A single turn carries every row of the set below to another of its rows. Some are shown first; where does it send the rows asked next?
q341: -70,16,58,-4,-37,203,17,-136,41,180,104,109,20,14,204,-170,-20,-27
q518: 136,-66,122,-145,-74,19,43,174,-48,-20,-30,-83,-115,96,-108,58,-66,254
q441: 169,-48,130,-82,-75,-53,163,86,116,64,86,-62,-56,7,-70,146,26,330
q24: -50,6,70,2,-80,214,31,-149,-11,151,104,102,18,-48,170,-160,1,-47
q95: -105,10,-66,-45,-91,81,-137,-53,102,117,104,119,66,150,252,-95,-52,38
q761: 15,38,17,-123,-128,173,-97,-53,32,151,142,125,45,68,161,-26,-17,-177
q315: -58,44,-73,25,-125,18,-16,-83,89,95,150,205,128,96,277,-46,22,44
q974: -27,38,-36,13,-116,137,-92,-124,69,150,99,92,-5,27,159,-191,-102,-42
q645: -71,7,-47,9,-247,100,-30,-76,34,56,116,154,122,-3,194,5,50,-45
q302: 94,-79,148,-164,-85,70,38,136,106,66,21,-162,-131,32,-104,88,-55,282
q882: 48,-14,113,-90,21,-109,139,117,70,61,106,-113,-78,120,-38,73,-156,323
q268: 187,-24,112,-74,-47,-70,118,132,-23,-39,23,-17,-77,113,-73,99,-12,314
q167: -47,-39,112,-111,-144,25,150,118,32,41,60,-145,-125,62,-152,205,12,150
q851: 122,-50,116,-122,0,-19,87,114,149,92,55,-109,-104,91,-35,72,-45,367
q124: -3,11,90,-96,19,-73,172,113,120,88,100,-84,-137,208,-55,129,-18,279
q615: -47,24,61,24,-85,178,63,-170,-7,140,116,135,44,-36,186,-139,18,-14
q309: -119,-27,-54,-65,-214,143,-135,-37,46,89,75,93,57,47,179,-53,-21,-63
q822: 170,-56,130,-105,-121,-16,91,142,-66,-35,1,-46,-82,51,-129,118,-1,264
q325: -46,-25,75,-160,-44,32,89,133,92,101,36,-166,-178,170,-106,120,-49,204
q236: 38,-73,142,-96,-163,-21,140,113,-46,13,69,-135,-81,-16,-141,163,-95,181
q59: 125,-89,164,-120,-159,42,109,106,48,43,45,-117,-91,-51,-125,176,15,256
q889: 8,74,-22,49,-70,50,-17,-166,98,148,156,149,18,34,186,-184,-57,21
q46: -12,-82,124,-174,-64,5,54,160,22,54,46,-186,-123,92,-112,76,-168,222
q887: -13,36,-1,22,-187,130,-59,-131,13,111,100,96,17,-70,102,-154,-33,-100
q141: 51,93,1,-72,-39,75,-19,-100,85,137,209,196,75,128,226,-13,32,-69
q305: -42,28,45,28,-23,185,49,-160,23,170,120,141,35,11,205,-170,-6,-7
q932: 9,70,-6,-122,-21,121,-84,-59,98,155,174,141,37,142,214,-78,-42,-92
q420: 38,65,13,-74,-143,110,-16,-82,31,119,191,179,75,34,171,18,43,-143
q926: 30,72,-9,79,-155,56,16,-175,62,109,156,172,53,-45,154,-122,2,-42
q544: 148,-51,111,-114,-20,-37,80,157,-9,-19,-1,-49,-104,156,-71,40,-63,310
q627: 78,-28,127,-44,-78,-127,213,98,8,-1,138,-77,-37,23,-74,163,-69,269
q865: -11,-3,94,-66,-95,-77,221,102,75,46,112,-56,-89,97,-112,220,59,235

q420 turns into q761
q822 turns into q518
q305 turns into q615
And these:
q59 turns into q302
q167 turns into q325
q309 turns into q95
q926 turns into q887
q46 turns into q882

A single turn carries every row of the set below to another of its rows. Some are shown first; where does it send the rows asked next?
q155: -112,-76,63,-257,-110,-68,224,-157,112,122,149,205,10,-100,36,-22,58,139,-34,-131,-54,-10,-13,114,-44,-36,83,75,-200,152,31,84,-52
q766: 162,-64,180,25,-31,-27,26,-131,-24,-89,-13,58,-54,15,51,117,33,37,-40,216,-75,92,-66,188,-166,38,-56,259,54,172,-22,104,-119
q111: 97,-152,102,-168,64,69,9,68,20,20,17,-23,33,-58,71,96,34,37,204,23,98,-277,-2,15,-184,156,-39,-3,11,-74,-33,59,-107
q488: 92,-51,74,-187,108,-10,-92,75,30,-62,-67,-35,3,-47,81,36,31,-119,115,-40,9,-241,-109,98,-144,122,12,0,12,-81,-3,-85,-68
q530: 39,13,173,11,218,-151,52,-158,-96,-62,49,-191,-89,81,70,-75,-108,144,-30,139,4,-147,122,28,-57,-49,-24,73,-2,28,-171,132,185
q416: -160,-13,67,-131,-65,-15,127,-221,200,62,156,195,-96,-7,-14,-94,55,154,1,-177,6,96,-40,86,-147,-65,124,120,-134,86,90,16,-3
q168: 59,-188,147,-20,12,-28,115,-208,-31,-156,187,66,140,29,11,-178,-6,15,-261,142,53,52,-15,42,55,-166,51,20,-55,82,-178,169,-108
q318: 131,-137,144,-19,19,-27,87,-185,-98,-136,191,49,216,-4,111,-81,-26,97,-234,66,27,57,-128,113,-19,-173,16,69,-99,87,-214,164,5
q400: -102,-10,45,-93,-187,-48,68,-140,120,110,157,300,-46,-22,-25,-35,13,130,-76,-153,-24,57,-31,98,-55,-48,32,130,-116,133,64,94,-71
q144: -55,-74,-166,77,16,-110,17,-51,52,-194,-56,-50,163,46,-125,-183,-123,187,143,48,129,-61,154,-42,8,-38,145,88,-99,11,-198,36,-91
q602: -13,-15,29,-71,110,36,-47,85,50,49,2,-2,-37,-110,98,95,-31,-49,94,-11,117,-243,-55,71,-179,170,-97,16,10,-57,-32,-7,-22
q248: 207,50,235,-25,4,-108,13,-37,-88,-109,-9,36,34,9,99,35,16,107,-19,156,-68,34,-61,204,-161,-13,-60,181,96,202,-103,177,-125
q654: -148,-88,98,-91,-68,-5,93,-264,85,71,246,199,-38,2,-11,-62,26,232,-60,-97,-16,99,-39,90,-126,-89,85,60,-136,213,72,27,-38
q697: -100,-126,-18,-129,-70,-55,167,-237,120,78,107,164,-109,6,14,-114,-18,194,-73,-203,-81,84,-43,14,-154,-54,95,76,-156,184,57,78,16
q601: 74,-146,148,3,69,-36,70,-225,-77,-106,161,104,156,24,52,-141,46,88,-234,106,56,90,20,103,29,-186,-11,-49,-142,129,-191,167,-11
q815: 125,-83,226,-20,-42,-95,-40,-60,-38,-113,-56,76,-20,-6,86,84,87,142,-18,198,-50,26,-52,211,-157,-37,-80,186,117,199,-48,146,-137
q846: -64,-116,-137,19,13,-181,-31,-71,64,-197,-123,-32,132,80,-121,-208,22,235,109,45,18,-67,78,-113,88,24,106,23,-12,94,-195,47,-90
q381: -50,-45,-109,50,-59,-151,30,-89,-22,-172,-98,3,166,69,-160,-163,-7,346,86,-21,110,-47,38,4,30,-43,41,71,-87,-10,-270,73,-101
q402: 53,-187,129,-66,20,-40,50,-203,-51,-126,155,31,173,-4,84,-86,2,70,-279,71,47,19,-93,101,75,-241,83,-17,-58,62,-199,106,-19
q911: 80,-157,186,-51,-3,-38,-10,-234,-162,-160,165,66,111,4,80,-125,-28,89,-173,130,68,35,-34,19,35,-249,41,-38,-165,61,-126,150,-31
q335: 97,61,134,48,163,-77,103,-112,-94,-106,94,-150,55,107,-26,-72,-142,116,-121,110,-68,-132,103,81,-102,6,-37,46,20,124,-227,172,165
q566: 42,82,105,64,283,-164,132,-162,-30,-89,31,-176,21,81,-2,-27,-131,13,-76,169,3,-126,111,82,-94,-2,39,90,32,32,-159,93,88
q642: 39,54,119,56,209,-113,33,-203,-49,-93,27,-138,11,116,-51,5,-137,101,-76,115,-59,-188,146,103,-131,-38,9,25,52,102,-148,104,191
q27: -108,-103,91,-171,-63,-38,65,-281,122,60,162,267,21,44,-49,-120,90,159,-34,-147,-58,12,-79,127,-163,-56,59,148,-163,107,87,43,16
q379: -132,-91,-193,-2,17,-94,31,-10,50,-203,-45,-47,131,121,-133,-215,-5,274,105,62,15,-64,120,-12,-8,-90,85,7,-66,-40,-206,84,-70
q956: -40,-6,96,-135,-96,-85,129,-214,93,30,128,239,-76,2,53,-76,82,133,-66,-252,-46,-59,7,87,-188,-53,36,145,-174,219,12,71,18
q994: -63,-36,-185,73,-6,-89,-21,-87,55,-108,17,26,171,46,-102,-169,-110,223,98,-9,176,-74,131,-40,14,-104,75,-5,-43,-100,-233,127,-106
q289: 117,-72,89,-166,-17,37,52,92,52,-108,-29,-73,-76,26,113,-39,23,-43,135,-44,74,-255,-105,52,-120,77,-56,-28,-1,-69,132,5,-120
q33: 134,8,232,-80,-54,-21,-55,-138,-108,-69,-57,-4,-117,-49,95,60,18,138,19,206,-76,75,-61,199,-74,-38,-61,172,28,202,-61,96,-107
q542: 108,-112,176,-103,117,-48,-97,-3,-10,16,3,-32,-48,-101,83,82,-33,-36,109,-35,111,-174,-134,88,-108,179,-34,-17,64,-41,-12,-108,-58
q229: -80,-49,-178,43,-57,-38,112,-94,16,-216,-82,-103,128,127,-156,-163,-67,290,156,68,100,-92,35,15,-18,-37,-8,-10,-140,-66,-23,66,-33
q498: 76,-19,99,-104,112,127,-39,107,-44,-46,27,-86,37,-5,78,94,31,-1,61,-58,103,-281,-124,19,-167,80,-4,-47,-18,-50,-70,-56,-94
q984: -117,-129,23,-100,-20,-30,69,-277,150,6,155,196,-7,55,51,-73,99,155,-44,-125,-92,-6,-34,-34,-156,-34,122,134,-155,261,84,29,42
q965: -49,-109,-168,85,23,-198,-4,-30,7,-244,-34,-58,59,41,-59,-155,-98,231,110,39,76,-34,183,-44,9,-78,83,-64,-51,25,-214,68,-82
q912: 61,-113,147,-96,96,39,-41,103,29,1,7,-16,9,-63,53,40,-23,-97,105,3,121,-236,-97,32,-153,205,-2,88,-14,-5,31,-80,-76
q563: 100,60,128,103,260,-171,73,-75,-70,-68,5,-151,-2,134,18,0,-69,111,-79,134,-15,-71,134,97,-36,-26,-18,19,1,34,-192,116,133
q623: 243,-27,221,-17,22,13,-40,-119,-40,-34,0,44,-50,14,102,102,80,74,-33,145,-54,102,-38,235,-110,-16,-70,149,57,180,-85,105,-104
q798: 48,-124,118,-142,174,22,-16,30,-15,29,-23,-17,-6,-63,105,50,-10,-4,82,-47,112,-164,-203,-13,-235,105,14,-70,-8,-46,75,-24,-118
q970: -9,-92,-149,24,9,-132,-12,-87,-1,-149,-173,-45,94,35,-183,-203,-117,250,144,9,75,-14,68,-75,-21,-4,76,-77,-18,10,-172,90,-149
q617: -127,-66,93,-120,-91,-30,139,-174,145,82,199,210,3,11,-20,-136,10,133,-57,-130,1,46,-14,70,-81,-67,143,202,-166,201,79,23,-57
q853: 51,-116,78,-128,51,61,-63,-77,56,-55,-13,-73,-54,-74,58,44,5,-39,198,-30,67,-229,-142,98,-178,218,-18,22,21,-39,61,-45,-102
q618: 16,-86,149,-114,103,10,-50,101,59,-39,-3,0,-43,-53,20,0,28,-83,106,-38,147,-186,-114,5,-144,153,-2,-57,4,-134,39,-61,-57
q362: -85,-70,-179,35,16,-198,45,-98,57,-225,-34,-125,75,109,-86,-166,-100,215,159,-21,62,-93,76,-36,37,-42,168,-16,-63,-95,-108,74,-93
q715: -46,-31,49,-194,-107,-66,197,-325,144,7,89,145,-1,-4,26,-195,23,143,14,-176,51,-17,-98,163,-65,-76,28,95,-178,65,136,46,-14
q590: -16,-53,-155,-2,-72,-139,76,-128,-4,-103,-48,9,198,69,-177,-41,-119,260,168,3,43,-80,167,-24,38,-60,144,4,-138,-61,-163,109,-54
q317: 51,-52,121,-137,185,17,-104,-17,24,-11,-18,-46,92,-15,89,68,64,-39,99,-3,57,-225,-195,-34,-105,124,88,-5,21,16,37,-114,-101
q668: -204,-125,65,-138,-125,-61,137,-228,108,-24,185,190,-14,1,-32,-150,67,159,-37,-106,-27,16,-96,81,-79,-23,80,35,-188,163,156,90,-93
q845: -97,-83,-183,57,-57,-70,-1,-71,84,-235,-107,8,79,16,-166,-176,-44,208,156,27,107,26,120,-34,-26,-29,88,-27,-105,-46,-173,54,-67

q402 turns into q815
q618 turns into q845
q911 turns into q33
And these:
q488 turns into q379
q846 turns into q984
q912 turns into q144
q318 turns into q248
q697 turns into q798
q853 turns into q362
q498 turns into q381
q766 turns into q566
q400 turns into q602
q111 turns into q590
q289 turns into q229
q601 turns into q623
q965 turns into q654

A single turn carries every row of the set below to another of its rows. Some are shown first; where does it send the rows asked next?
q387: 41,47,-33,63,-71,-64,-2,144,180,175,-23,-142,187,-131,-18
q103: -47,149,-123,7,-61,34,212,100,-196,-18,-43,32,-7,-44,-19
q444: -4,62,9,102,-9,-77,28,69,147,195,28,-106,220,-112,-6
q960: 22,-89,-5,130,56,198,31,-45,-99,-59,-30,-248,-43,-148,22
q23: 34,4,-104,170,-162,-97,59,-36,8,85,13,-196,187,-146,55
q723: 113,136,-89,-88,60,26,-161,-20,-9,3,80,-58,-164,-146,-265
q378: 7,50,6,85,-33,-51,51,129,163,209,1,-131,196,-107,-2
q76: 9,-43,18,161,92,158,2,-113,-141,-77,14,-227,10,-147,15
q147: 49,174,-52,-9,65,61,-149,-17,25,-27,117,-3,-137,-38,-282
q119: -64,192,-107,32,-24,-25,157,9,-226,-52,15,46,58,-55,-11
q489: 28,-22,1,169,70,104,-72,-129,-134,-137,6,-244,31,-170,-1
q949: 41,-46,-128,145,-193,-55,87,23,21,95,-19,-194,141,-148,55
q651: 118,85,-102,-83,66,104,-104,41,-6,51,59,-56,-213,-133,-263
q470: 34,192,-176,-26,-138,-54,58,104,-155,-148,-81,-25,51,-115,-46
q553: 25,140,-172,-31,-124,20,142,154,-152,-72,-110,-12,-16,-90,-31
q443: 11,156,-38,11,84,88,-110,-30,-1,35,113,26,-159,-15,-274
q724: 66,137,-70,-24,48,111,-115,48,38,6,55,2,-184,-27,-291
q868: 29,-15,-99,173,-136,-73,116,-44,-3,124,21,-170,176,-138,68
q783: 37,114,-51,-46,145,71,-70,-67,-35,92,150,-12,-180,-90,-245
q658: 79,154,-60,-46,115,16,-141,-79,-36,27,150,-26,-135,-128,-251
q303: 34,96,-33,75,-76,-105,-27,98,165,133,11,-154,224,-145,-21
q506: 31,-40,-100,164,-155,-46,125,0,13,148,5,-171,159,-125,73
q703: 25,132,-56,-1,76,125,-76,18,28,25,77,24,-185,-11,-264
q176: 66,-71,-30,112,24,174,-39,-14,-94,-113,-71,-284,-37,-189,0
q143: 59,-14,-119,151,-192,-87,54,-2,30,82,-20,-207,173,-168,40
q224: 16,102,7,109,-34,-107,-25,65,160,156,45,-124,233,-133,-29
q711: 71,82,-68,-66,97,113,-51,9,-23,99,88,-18,-213,-80,-250
q621: 84,-37,-34,137,14,118,-76,-62,-100,-159,-43,-287,17,-200,-9
q998: 55,167,-74,-31,32,86,-162,22,42,-28,84,-6,-154,-52,-281
q948: -27,225,-143,34,-78,-79,74,12,-215,-131,-19,12,84,-102,-37

q147 turns into q703
q506 turns into q143
q651 turns into q658
And these:
q444 turns into q387
q119 turns into q553
q176 turns into q489

A single turn carries every row of the set below to another of its rows. Some are shown first; where does it send the rows asked next?
q486: -31,182,-78,-51,138,103,-151,14,-47,85,21,179,-137,-110,66,-57
q572: 12,74,-159,-50,-7,78,-66,99,-33,-159,-116,107,-18,22,-186,20
q53: -24,-213,37,29,-4,28,-150,-42,-188,-49,-69,-61,-93,34,65,238
q927: 97,-200,-243,-84,-15,-53,-15,15,-112,-37,78,95,-2,30,124,44
q836: -115,47,-20,46,54,169,-49,82,15,107,-107,-192,-114,-22,-2,-104
q910: 38,-18,130,103,82,-66,-49,41,-36,17,-116,-125,-127,205,54,71
q440: 75,-259,0,-39,57,-73,-84,51,-194,-10,-75,-31,-61,85,36,164
q660: -138,134,-85,32,85,-36,-41,47,-233,125,136,-30,77,123,113,21
q705: 19,184,-16,-118,12,-61,0,61,-205,154,67,66,75,32,190,95
q85: 18,-222,7,42,-48,21,0,3,-76,20,-38,-168,54,112,156,145
q682: -56,58,66,87,33,82,5,74,100,156,-60,-129,-108,153,140,2
q99: 90,71,72,-183,-28,-47,35,63,-100,142,42,-7,-61,-58,121,222
q154: 69,-107,-114,27,104,98,-50,41,-48,-82,57,46,129,82,-186,85
q326: 65,-119,-137,-130,42,-5,-142,-41,-148,-12,79,198,-104,-113,67,138
q929: 2,183,60,-72,2,-163,-35,63,-61,92,87,98,75,14,231,57
q331: 60,158,23,47,63,-89,-42,-6,162,22,18,64,-143,172,49,-40
q394: 19,101,-167,62,-35,8,-49,110,75,-173,-42,38,-15,-40,-177,96
q770: -116,-170,10,-17,-138,20,-32,-33,-20,25,-79,-190,56,-123,18,74
q735: -23,109,-119,-31,1,-65,38,72,157,131,60,154,-162,47,102,-58
q789: -82,117,-54,-19,-50,-49,30,90,55,-138,-101,-29,-216,-51,-83,174
q861: -121,10,72,-205,-81,-16,-70,49,-4,33,23,-126,-213,-99,-29,195
q42: -26,48,60,-136,-21,-45,54,66,-11,12,-24,-86,-238,-62,9,275
q106: -1,-26,-161,96,39,70,-81,53,12,-72,131,-18,138,10,-201,88
q260: -207,-103,-1,-79,-98,-13,-77,-145,76,-45,91,-59,103,-68,31,106
q47: -195,146,118,87,70,123,-127,-46,-51,69,-86,-97,-53,-68,62,-14
q778: -128,125,-109,-116,130,142,-138,117,-69,117,-82,109,-65,-61,31,-86
q969: 40,53,108,-212,-80,-84,-79,38,10,108,103,7,-6,-116,119,192
q70: -36,-129,-160,-108,-159,-136,22,-36,55,18,68,131,15,-114,67,51
q96: -184,-125,79,54,-58,-19,-92,-187,-66,-8,43,-44,70,-57,27,156
q320: -147,101,23,79,160,-114,-1,55,-127,63,120,4,25,159,148,16
q680: -2,10,-60,-86,-51,-138,-47,-120,191,-42,170,135,1,11,26,40
q600: 42,66,-253,-47,102,70,-31,87,-13,62,33,95,-165,-3,49,-145
q704: -163,106,-56,-111,-57,28,-69,92,-32,-115,-133,-40,-223,-19,-112,76
q493: -91,-108,-23,104,201,28,-12,32,-114,31,162,-59,82,172,-42,83
q272: 64,161,-38,83,63,5,-90,-12,110,61,26,224,-159,124,-2,17
q794: -36,78,107,151,59,81,-131,22,-35,20,-150,-62,-163,168,42,93
q48: -150,-7,-130,96,112,43,-80,29,-121,57,210,-96,107,98,-68,56
q604: 7,-89,-73,-7,-51,-93,-67,-159,42,-4,165,234,-10,-13,-4,131
q41: -292,49,33,-57,29,156,-121,-11,-6,53,-75,-114,30,-67,44,-4
q878: 64,-124,-160,-166,106,3,-108,102,-165,52,-15,185,-58,-40,28,41

q969 turns into q861
q910 turns into q331
q394 turns into q106
And these:
q794 turns into q272
q85 turns into q682

